Some points, one per row:
2.19 & 0.88 & 1.85 & 0.00 & -0.44 & 1.65 & -1.18 & 0.95 & -1.54 & -1.96 & 0.61 & -0.23 & 0.04 & -0.15 & -1.70 & 2.41 \\
-0.77 & -0.59 & 0.45 & 1.19 & -1.69 & -0.31 & -0.52 & 1.15 & -0.74 & 0.18 & -0.08 & -0.65 & 0.48 & -0.21 & 0.25 & 1.06 \\
-1.56 & 0.15 & -0.81 & -0.10 & 0.64 & -0.73 & -0.05 & -0.28 & 0.02 & 0.35 & -2.06 & -0.88 & 0.90 & -0.88 & 0.27 & 0.14 \\
0.87 & 0.73 & -1.81 & -1.59 & 1.16 & -0.64 & -0.74 & 0.16 & 1.44 & 0.16 & 0.89 & -0.64 & -0.08 & -1.20 & 0.99 & 0.64 \\
-0.77 & 0.01 & -0.56 & -0.59 & 1.04 & -0.62 & -0.13 & -0.81 & -1.06 & 0.41 & -0.07 & 0.10 & -0.36 & -1.27 & -0.93 & -0.23 \\
-0.06 & 0.27 & 1.24 & 0.25 & -1.61 & 1.43 & 0.70 & 0.44 & -1.42 & -0.12 & -0.55 & 1.56 & 0.32 & 0.90 & -0.19 & -0.77 \\
1.64 & 0.44 & -0.76 & -1.44 & -0.05 & 0.46 & -0.35 & 0.65 & 1.58 & -1.00 & 0.09 & 0.36 & 1.45 & -0.83 & 0.82 & -0.63 \\
-1.01 & -1.53 & -0.84 & 1.06 & 1.85 & -1.12 & 1.44 & -1.70 & 0.24 & 2.04 & -0.05 & -0.34 & 0.06 & -1.66 & 1.08 & 0.09 \\
-1.30 & -1.24 & -1.18 & 0.66 & 0.33 & -0.31 & -0.26 & -0.24 & -1.41 & 0.17 & -0.29 & 0.43 & 0.09 & -1.05 & 0.65 & -1.17 \\
0.76 & 0.33 & 1.88 & -0.67 & -1.49 & 0.49 & -1.48 & -0.17 & 0.56 & -1.65 & 1.14 & 0.83 & 0.83 & 1.35 & -0.77 & 2.21 \\
1.30 & -0.66 & 0.40 & -0.52 & -1.45 & 0.47 & -1.76 & 1.86 & -1.74 & -1.08 & 0.05 & -0.35 & 0.70 & 0.06 & -0.63 & -0.63 \\
-0.37 & -0.16 & 0.07 & -0.57 & -0.55 & 0.05 & 0.37 & -1.53 & 0.27 & -0.98 & -0.03 & 0.93 & -0.20 & -1.03 & -0.32 & 0.45 \\
2.57 & 0.25 & 2.98 & 0.27 & -2.01 & 1.08 & -1.74 & -0.22 & -1.18 & -2.25 & 0.79 & 0.07 & 0.29 & 1.15 & -1.43 & 1.35 \\
-0.41 & -0.77 & -4.94 & -1.74 & 0.89 & -1.83 & -0.23 & -0.38 & 3.71 & 0.94 & 0.07 & 0.09 & -0.77 & -1.23 & 2.56 & -1.34 \\
1.00 & 1.29 & -0.19 & -0.29 & 0.51 & 0.48 & -0.57 & -0.10 & -1.14 & -0.15 & -0.84 & 1.28 & 0.59 & 0.46 & -0.72 & 1.67 \\
-0.36 & -0.25 & 1.86 & 0.94 & -0.98 & 0.56 & 0.68 & -0.16 & -0.78 & 0.54 & -0.18 & 0.76 & -0.78 & 0.51 & -0.17 & -0.93 \\
1.70 & -0.56 & 1.11 & -1.35 & -2.47 & 0.56 & -0.90 & 1.54 & -0.51 & -0.93 & 0.77 & 1.29 & 1.43 & 0.85 & -0.70 & -0.06 \\
-1.80 & 0.06 & -1.43 & -1.26 & 0.42 & -0.85 & 1.59 & -0.86 & 1.35 & 1.22 & -0.94 & 0.30 & 0.42 & -1.62 & 1.56 & -0.10 \\
-0.26 & -1.05 & -0.77 & -1.34 & -0.27 & 0.66 & -0.15 & 0.61 & 1.70 & -0.24 & 0.38 & 0.19 & 0.83 & -0.36 & 1.50 & 0.21 \\
Then 17 other points, each followed by its number:
-3.20 & -0.88 & -1.46 & 0.84 & 1.67 & -0.86 & 2.58 & -1.66 & 0.42 & 2.86 & -1.45 & 1.28 & -0.95 & -0.56 & 1.26 & -1.19 \\ 0
-0.75 & -0.46 & -3.60 & -0.84 & 0.33 & -1.10 & 0.61 & -0.70 & 1.54 & 1.14 & -1.93 & 0.27 & -1.84 & 0.09 & 0.01 & -0.93 \\ 1
-1.51 & -0.24 & -1.79 & 0.51 & 1.12 & -0.67 & 1.04 & -0.90 & -0.63 & 1.73 & -1.05 & 0.50 & -1.30 & -1.14 & 0.06 & 0.65 \\ 2
1.15 & -0.21 & 0.48 & -1.37 & -0.02 & -0.31 & -0.60 & 1.01 & 0.72 & -0.75 & 0.05 & 0.05 & -0.11 & 1.35 & 1.02 & -0.73 \\ 3
-1.83 & -0.58 & -0.60 & 0.22 & 0.34 & -1.11 & 0.57 & 0.37 & -0.37 & 1.72 & -0.79 & 0.44 & -1.06 & -0.49 & 1.04 & -0.16 \\ 4
-1.50 & -1.31 & -2.47 & 0.79 & 2.57 & -2.17 & 1.96 & -0.79 & -0.55 & 2.18 & -1.28 & -0.63 & -2.42 & -1.39 & 0.94 & -0.45 \\ 5
-1.58 & 0.59 & 0.22 & 0.09 & 0.66 & -1.21 & 1.54 & -0.67 & -0.16 & 1.65 & 1.12 & -0.55 & 0.56 & 0.31 & 0.19 & 0.45 \\ 6
-2.39 & -0.99 & 0.01 & 1.75 & 0.28 & 0.75 & 0.52 & -0.65 & -1.14 & 1.62 & -1.14 & 0.68 & -0.11 & -0.34 & 0.36 & -0.36 \\ 7
-0.34 & -0.06 & -2.63 & -1.03 & 1.15 & -1.00 & 0.05 & -0.23 & 1.71 & 0.81 & -0.21 & 0.21 & -1.54 & -0.04 & 1.16 & -1.72 \\ 8
-2.51 & 0.17 & -0.45 & 0.03 & 0.55 & -1.12 & 1.33 & 0.17 & 1.58 & 2.14 & -1.34 & -0.80 & -1.52 & -2.02 & 0.68 & -1.19 \\ 9
0.61 & 0.61 & 0.90 & 0.16 & -1.14 & 0.10 & -0.47 & 0.58 & -0.64 & -0.67 & 0.79 & 0.35 & -0.68 & 1.01 & -0.30 & 1.06 \\ 10
1.75 & 0.64 & 2.38 & 0.26 & -2.43 & 1.57 & -1.05 & 1.20 & -0.52 & -1.30 & -1.55 & 0.30 & 1.24 & 1.32 & -0.55 & -0.25 \\ 11
2.20 & 0.02 & 2.02 & 0.17 & -1.74 & 1.46 & -2.54 & 1.17 & -0.55 & -1.36 & 1.73 & 1.07 & -0.28 & 0.62 & -0.14 & 1.91 \\ 12
-2.02 & -1.43 & -4.33 & -1.03 & 2.63 & -2.48 & 1.37 & -1.45 & 1.14 & 1.96 & -0.29 & -0.51 & -2.20 & -1.89 & 1.83 & -0.10 \\ 13
3.14 & 0.13 & 1.84 & 0.19 & -1.81 & 0.95 & -1.77 & 0.62 & -1.18 & -0.97 & 0.23 & 0.18 & 1.85 & 1.93 & -1.97 & 0.96 \\ 14
0.22 & 0.12 & -0.85 & 0.44 & 1.24 & -0.36 & 0.23 & -0.62 & 1.73 & 0.32 & -0.30 & -1.22 & -0.63 & -0.80 & 0.51 & 0.43 \\ 15
0.40 & 0.56 & -0.13 & -0.11 & -0.51 & -0.05 & -0.20 & -0.06 & 1.01 & 1.14 & 0.10 & 0.21 & 0.35 & 0.35 & 0.02 & -0.63 \\ 16
Which two of these numbered points are nearest to each point below, looking only along the 4 directions in which the first points spread most? Their numbers follow each, nearest first.
-0.16 & -0.60 & 1.45 & 0.78 & -0.39 & 0.30 & -1.12 & -0.36 & -0.51 & 0.60 & 0.19 & 0.31 & -0.27 & 0.72 & -0.65 & 1.05 \\ > 10 16
3.08 & 1.40 & 1.00 & -0.53 & -2.91 & 0.31 & -1.72 & 0.37 & -0.10 & -1.53 & 0.68 & -0.04 & 0.08 & 0.62 & 1.08 & 0.51 \\ > 12 14
-0.53 & -0.01 & -0.93 & -0.87 & -0.72 & -0.92 & 0.29 & -0.37 & 0.48 & -0.15 & 0.21 & 0.66 & -0.73 & 0.00 & 0.89 & 0.20 \\ > 16 15
-0.80 & -0.53 & 1.29 & -0.06 & -0.89 & 0.50 & 0.29 & -0.19 & -0.47 & -0.07 & 0.08 & -0.39 & -1.36 & 1.55 & -0.87 & 1.64 \\ > 10 16
-1.07 & 0.23 & -2.58 & -0.17 & 1.60 & -1.37 & -0.46 & 0.48 & 2.46 & 0.51 & 0.06 & -0.29 & 0.37 & 0.04 & 1.14 & -0.30 \\ > 8 1
1.13 & -0.96 & 0.48 & 0.02 & -0.45 & 0.10 & 0.08 & 0.71 & -0.34 & -0.60 & 0.42 & -1.00 & -0.73 & 0.03 & -0.83 & 1.54 \\ > 10 16
0.73 & -0.27 & 0.04 & -0.48 & -2.34 & -0.18 & -0.30 & 1.56 & 1.36 & -1.02 & -0.64 & -0.15 & -0.67 & 1.13 & -0.27 & -0.40 \\ > 3 16
1.42 & 0.39 & 2.30 & 0.03 & -1.59 & 0.04 & -1.44 & 0.38 & -1.17 & -0.37 & 1.20 & -0.13 & 0.76 & 1.82 & -1.68 & -0.95 \\ > 11 14
0.19 & -0.06 & -1.26 & -1.90 & 1.12 & -1.91 & -0.98 & 0.18 & 1.63 & 0.40 & 0.61 & 0.00 & 0.86 & -0.16 & 0.60 & 0.21 \\ > 15 8
